Here is a table of points, one per row:
[-41 -31 -31   1  61   3 -18  15   3 -17  15   5   4  11 -24   0  23  -9
 -15   6 -44   1  10  14  28 -60   9  -8   8   9 -38  18  36 -20 -19 -39
 -12 -16   9   4 -31   7 -28  -2   9  -6  26  22]
[-10 -17  16 -16  26 -16  -1 -23 -11  -7  22  15  16  51  23   3  29  43
 -55   6  18   2 -25 -42  -5 -12 -43 -28  -5  -5 -48  44  21  35 -34   8
 -13 -12 -14   0  17   2  -7   1   3   2  -3  -1]
[-40  -2 -29  -5   1 -17  18  32  -1 -26 -13  -7  38   2 -36   1   1 -14
  24 -31 -40  37   2   1  10  45 -14   0 -29  -6  48  24  34 -35 -18  37
 -35 -10 -17   2  -8   7 -23  35  22 -22  18  31]
[  9  30  48  38   5 -41   0 -16  -7   3   2  -9 -27 -16  84  20 106  -8
  38  48  38 -10  62   5 -15  59 -28  -8 -44  31 -69  13   2   2  29 -35
   1  29  19  42 -62  73  28 -58 -29  -5  51 -39]
[  0   9  25  38 -24  -1 -21   9 -21 -42  -4  -1   4   3  -8   1 -13 -32
  10 -23  -7   5  48  -5  -4  14 -10  20  36  -4  26  -4  10  51   8   8
 -16  24  -9 -29 -19  51 -13   6 -33  31 -43 -35]
[ -7  10 -16 -13 -55  11  43  21  41 -25  19 -11   2  -1  27 -13 -10 -10
 -25   7  11 -35   3  -1 -16  15 -55  18  25 -21  -6  -5 -37  36 -28  -4
 -18 -13 -10  10  10 -19  47 -11  -4 -15  -3 -16]
[ 19   0  29 -28  11   4 -11 -12  31 -19  -4 -13  -3   4 -11  53 -17 -15
 -11   3  -3 -33  25   3 -15 -22  -3 -20   5  12 -12   8  19 -14  15  26
  -5 -13   9  13 -11  -8  14 -29 -16 -10   4 -29]
[ 12  13 -11  -3  10 -22 -28  13 -44   6 -17 -28 -39   0  -5 -28  -9  18
  10 -28 -16  -3 -16 -30  10 -16 -21  23  -6   2 -15  -9 -41  -7 -31 -16
   8  36 -18   7 -21  -3 -40  23   5  -8  12  40]
[-27  49 -17  -5  35  -4   8 -23 -13   3  11  -3 -13 -15 -29  16   2  23
  -6  -8 -16  18   4 -14 -28 -11 -14 -19  38  -5 -35 -27  27  30  -4  -7
  -9  28  23 -57 -15 -36   2  25  21   6 -19  16]
[ 17  60 -19 -13 -18  18  22 -13 -29  81 -28  22 -24 -38   7   2   0  14
   2  13 -18 -17 -11 -46 -23  12  47 -21 -21  -5  33  -5 -63  -4 -26 -36
  38  -4  16  18  34 -28  23  33 -10  10 -55 -10]
[ 19 -19 -17  -3 -11  -7  -7  -4   5 -32   2  28  -9  11  14 -15   4  -3
  -2   3   7 -12 -32  -4  -1  -3 -27  32 -18 -41 -19  -2  24  26   9  10
 -13 -13  14  -2  27  35  52  -9  -7  29  -3   8]
[ 43  14 -19  10   2 -13  30  -3   2  20  21  15  31  10  -4  -5   7   5
  13 -47  21 -22  14  35  -9  -5  16   3  28  -9 -30 -24 -17  15  -1   1
  -9  11 -12   2  -4   4 -19 -20  30 -10 -10  31]
[ 39 -15 -54   1  -9  30  50  -8  19  25 -41   4   2  45   1 -45  17   7
  11  16  12   1 -30 -17  10  20  40  36   1 -19 -23 -24 -43  15 -12  -1
  10  17  35   1  16 -18  22  75  40 -18 -31  38]
[ 18  41  13  -1 -45 -22  23  -4  -1  27 -29 -18  -5 -11  46  10  -7  26
  28  14  -9  -1   0  20  16  11  21  13 -29  22  17  -2 -31  24   5 -34
  19  -3  17  82 -23  -8 -17 -26  -2  -1  -5  14]
[ 27  -6   6 -14 -36   2  13   5 -11   8  11 -27  25  28  24   0 -16  19
   0   7  38 -19  -7  31   2  35  15 -12 -13  47  12  14  21 -84   7  -3
  -7   8   7  -7  20 -57  16 -59  19 -22  27 -23]
[ -8 -10  19   1  -1 -12  39  53 -42  52  -5   5 -19  44 -42  33   1 -10
   1  13 -55  27   6  21 -10  -6 -42 -14 -12 -46  48   7   9   1  -1 -20
 -27 -31 -31 -22 -13  -6 -18  11  31 -16 -32 -16]
[  4  21  17  11 -24  -2 -23 -18  33  -2  29  15  32 -17   0  -4  44 -22
 -14 -26  -1 -21 -17  39 -18   6  39   7   8  14   2  -4 -25 -47 -17  57
  -3  -4  -5  33 -25 -19  18 -40 -10  -4 -11   8]
[ 12 -11  -2 -40 -15  37  35  15   0  11  25  29  11   1  12 -30 -11  -5
   7 -14   3  45 -17  -9 -19 -39 -38  25  20  -2  -2 -53  20  23  -1  10
  23   7 -29  34   9 -41  45  32 -26  11 -20  29]
[-85 -11 -45  -9 -37 -13 -21 -32  25  -2   5 -45   4  -7  35   4  35   5
 -39 -13 -21   8   0  -8  29  52  28   1  42  25  38  35   0   7  58  32
 -35  20 -45  28 -37  44 -19  -5  -9   9  45 -13]
[-12   0  32  -5  12  17   8  -9  -4 -18 -27 -19 -31 -36  29  -7 -27 -49
  -3   8  29 -13  30   3 -13  19   0 -13 -41 -32 -46  -9 -19  -9   2  27
   6   5  29  54  25  26  -1 -36 -19  21   6  19]
[ -1  13  18  -9  14   0  -9  24 -10 -11  18   8   9 -29   5 -29 -55 -51
   5  23  23 -31  37  25  30  32 -12  18 -16  19   4  -4  -3  -1   6 -16
  23  32 -14   6   2 -10 -12  17  -6 -33   6 -10]
[-24  10  -9 -14  19  14 -44 -15  -8  -6  26  -7  16 -35 -26  -2  25  16
 -26   2  12  17  17 -32  -2  -3 -27  -1  61  18 -47  24 -23 -62  34  11
  35  36  13 -20  33  28  12   9 -25 -10  14 -28]
[ -7 -28  33 -14   7 -14 -25   1 -13 -38  17  15 -17  -5  10 -21  -5  65
 -46   3 -25   2 -10  24  13  -4  -7  58 -20 -47  -2 -38   8 -16  37  23
 -23  10  27  -8 -12 -33  -6  16  14  11  58 -36]
[ 46 -14  29 -13   1 -49 -30   0  16  27 -41   7  -8 -23   9  28 -48  -9
  28  27 -12 -52 -12   2  49  15   6  -8 -35 -20  17  10 -12  24   8  17
  48 -32  13 -31  37 -25  11  -2  37  25  23   6]
[ -1   2 -12  -3   4 -26   7   1  31  -1  56  33 -26  10 -31  -3 -16   3
   0 -15   6  52 -18  12   2  -3  11 -12  30   4  12   4  22  18   1   2
  -6 -23  -2 -38 -11  34 -18  -6  -6 -22  -9  -8]
[-22 -25 -11 -11  10 -12 -25 -17  11  -2 -24 -37  43 -40 -46   2   0  11
  10 -12   0  -3  30  15 -45 -21  20   8  31   5  49  -5  27   5  -5 -14
 -18  -3 -21 -10 -12   9  -4 -12  -4  -8 -17 -36]
[ 38 -43   4   8  38  22 -13 -26   7   4 -73  16  14  -5   7   7  10  15
  61  23  42   7 -24  12  17 -21  39 -10 -18  10 -19  26  12  13 -44 -19
  -9 -33  10 -56  26 -16 -10 -10  51  -5  15   7]
[ 18 -36  -7  -3  10  23   7  -4  28 -20  34  -9   2   4  -3   7   0  21
   3  14  14  55 -22 -47  21 -16 -11  -7  -4   2  37  34  17  -5  25 -60
 -10  -1  41 -23  51  23  26   3 -52  33 -38 -31]
[-14   1  17  49   7  79 -13   7 -39  -7  -3  19 -43   8   9  -5  -6 -31
 -34  20 -26   6  12 -24 -10 -28  14 -28 -17  -7  28 -12  18 -30  23  20
  -2 -35 -11 -17  41 -12  25  -7  28  21  -3  28]
[-10  -1 -12  34  10  31  -9  46 -19   0   6  -3 -12   6 -41  53   6   9
 -31  -6  -6   3 -12   5  30 -31   3 -10   6  28  16  -8  -6 -14 -12 -12
 -14  12 -16 -26 -20  13  -9  37   0   6 -18  -7]
[-13 -17  15 -12  16  28  -6 -20 -12 -18 -26 -12   5  18  -4 -21  -6  15
  28 -13 -21 -33 -27 -20 -23 -33  51   0 -16   2   5  26  24   2 -10  -8
  27 -28  15   2   2 -21 -38  30  10 -19 -27  11]
[ 19 -11   4  37 -23  13  22 -15  19 -17  13   6   6  22 -30  -9 -39  11
   7 -28  14 -27 -12  39   6  -7 -27   0   4  17  17   6   3   0   7  33
   1  13 -36  41 -19  17 -15   2  13  23  19 -19]
[-62  -6  13   1  14  -6 -33   9   7  12  25  12 -45  -7 -12   7 -28 -30
 -12  16  17  43 -17 -38  16 -24  34 -38  40   0  20 -46  -5   9 -11  27
  29  10 -21 -34 -18  -6  33 -27 -41  -9   1  25]
[ 43  25 -30   4 -12 -56  10  10  10  31 -22  -6  56   6  12 -10   4 -28
  32  -7  16   4   9  33 -31  30 -15  -4 -38   4 -19 -14 -31  10   3 -25
  15 -23  17   3  12  -5 -76   5 -31   5  19  26]
These points spread out most along one direction. Take the direction at right angles to it along which they spread out most. Go by this last direction. Where along it does each point below lie, from 0 to 99? The average is 50, and the first point in the table lies past the average. One standard deviation of the points above along it is 16.
[ -7  10 -16 -13 -55  11  43  21  41 -25  19 -11   2  -1  27 -13 -10 -10
 -25   7  11 -35   3  -1 -16  15 -55  18  25 -21  -6  -5 -37  36 -28  -4
 -18 -13 -10  10  10 -19  47 -11  -4 -15  -3 -16] 47
[ 43  25 -30   4 -12 -56  10  10  10  31 -22  -6  56   6  12 -10   4 -28
  32  -7  16   4   9  33 -31  30 -15  -4 -38   4 -19 -14 -31  10   3 -25
  15 -23  17   3  12  -5 -76   5 -31   5  19  26] 26
[ -1  13  18  -9  14   0  -9  24 -10 -11  18   8   9 -29   5 -29 -55 -51
   5  23  23 -31  37  25  30  32 -12  18 -16  19   4  -4  -3  -1   6 -16
  23  32 -14   6   2 -10 -12  17  -6 -33   6 -10] 46
[-22 -25 -11 -11  10 -12 -25 -17  11  -2 -24 -37  43 -40 -46   2   0  11
  10 -12   0  -3  30  15 -45 -21  20   8  31   5  49  -5  27   5  -5 -14
 -18  -3 -21 -10 -12   9  -4 -12  -4  -8 -17 -36] 64
[-62  -6  13   1  14  -6 -33   9   7  12  25  12 -45  -7 -12   7 -28 -30
 -12  16  17  43 -17 -38  16 -24  34 -38  40   0  20 -46  -5   9 -11  27
  29  10 -21 -34 -18  -6  33 -27 -41  -9   1  25] 68
[ 18  41  13  -1 -45 -22  23  -4  -1  27 -29 -18  -5 -11  46  10  -7  26
  28  14  -9  -1   0  20  16  11  21  13 -29  22  17  -2 -31  24   5 -34
  19  -3  17  82 -23  -8 -17 -26  -2  -1  -5  14] 26
[ -7 -28  33 -14   7 -14 -25   1 -13 -38  17  15 -17  -5  10 -21  -5  65
 -46   3 -25   2 -10  24  13  -4  -7  58 -20 -47  -2 -38   8 -16  37  23
 -23  10  27  -8 -12 -33  -6  16  14  11  58 -36] 61
[-24  10  -9 -14  19  14 -44 -15  -8  -6  26  -7  16 -35 -26  -2  25  16
 -26   2  12  17  17 -32  -2  -3 -27  -1  61  18 -47  24 -23 -62  34  11
  35  36  13 -20  33  28  12   9 -25 -10  14 -28] 73
[ 43  14 -19  10   2 -13  30  -3   2  20  21  15  31  10  -4  -5   7   5
  13 -47  21 -22  14  35  -9  -5  16   3  28  -9 -30 -24 -17  15  -1   1
  -9  11 -12   2  -4   4 -19 -20  30 -10 -10  31] 40
[-41 -31 -31   1  61   3 -18  15   3 -17  15   5   4  11 -24   0  23  -9
 -15   6 -44   1  10  14  28 -60   9  -8   8   9 -38  18  36 -20 -19 -39
 -12 -16   9   4 -31   7 -28  -2   9  -6  26  22] 68
[  9  30  48  38   5 -41   0 -16  -7   3   2  -9 -27 -16  84  20 106  -8
  38  48  38 -10  62   5 -15  59 -28  -8 -44  31 -69  13   2   2  29 -35
   1  29  19  42 -62  73  28 -58 -29  -5  51 -39] 55
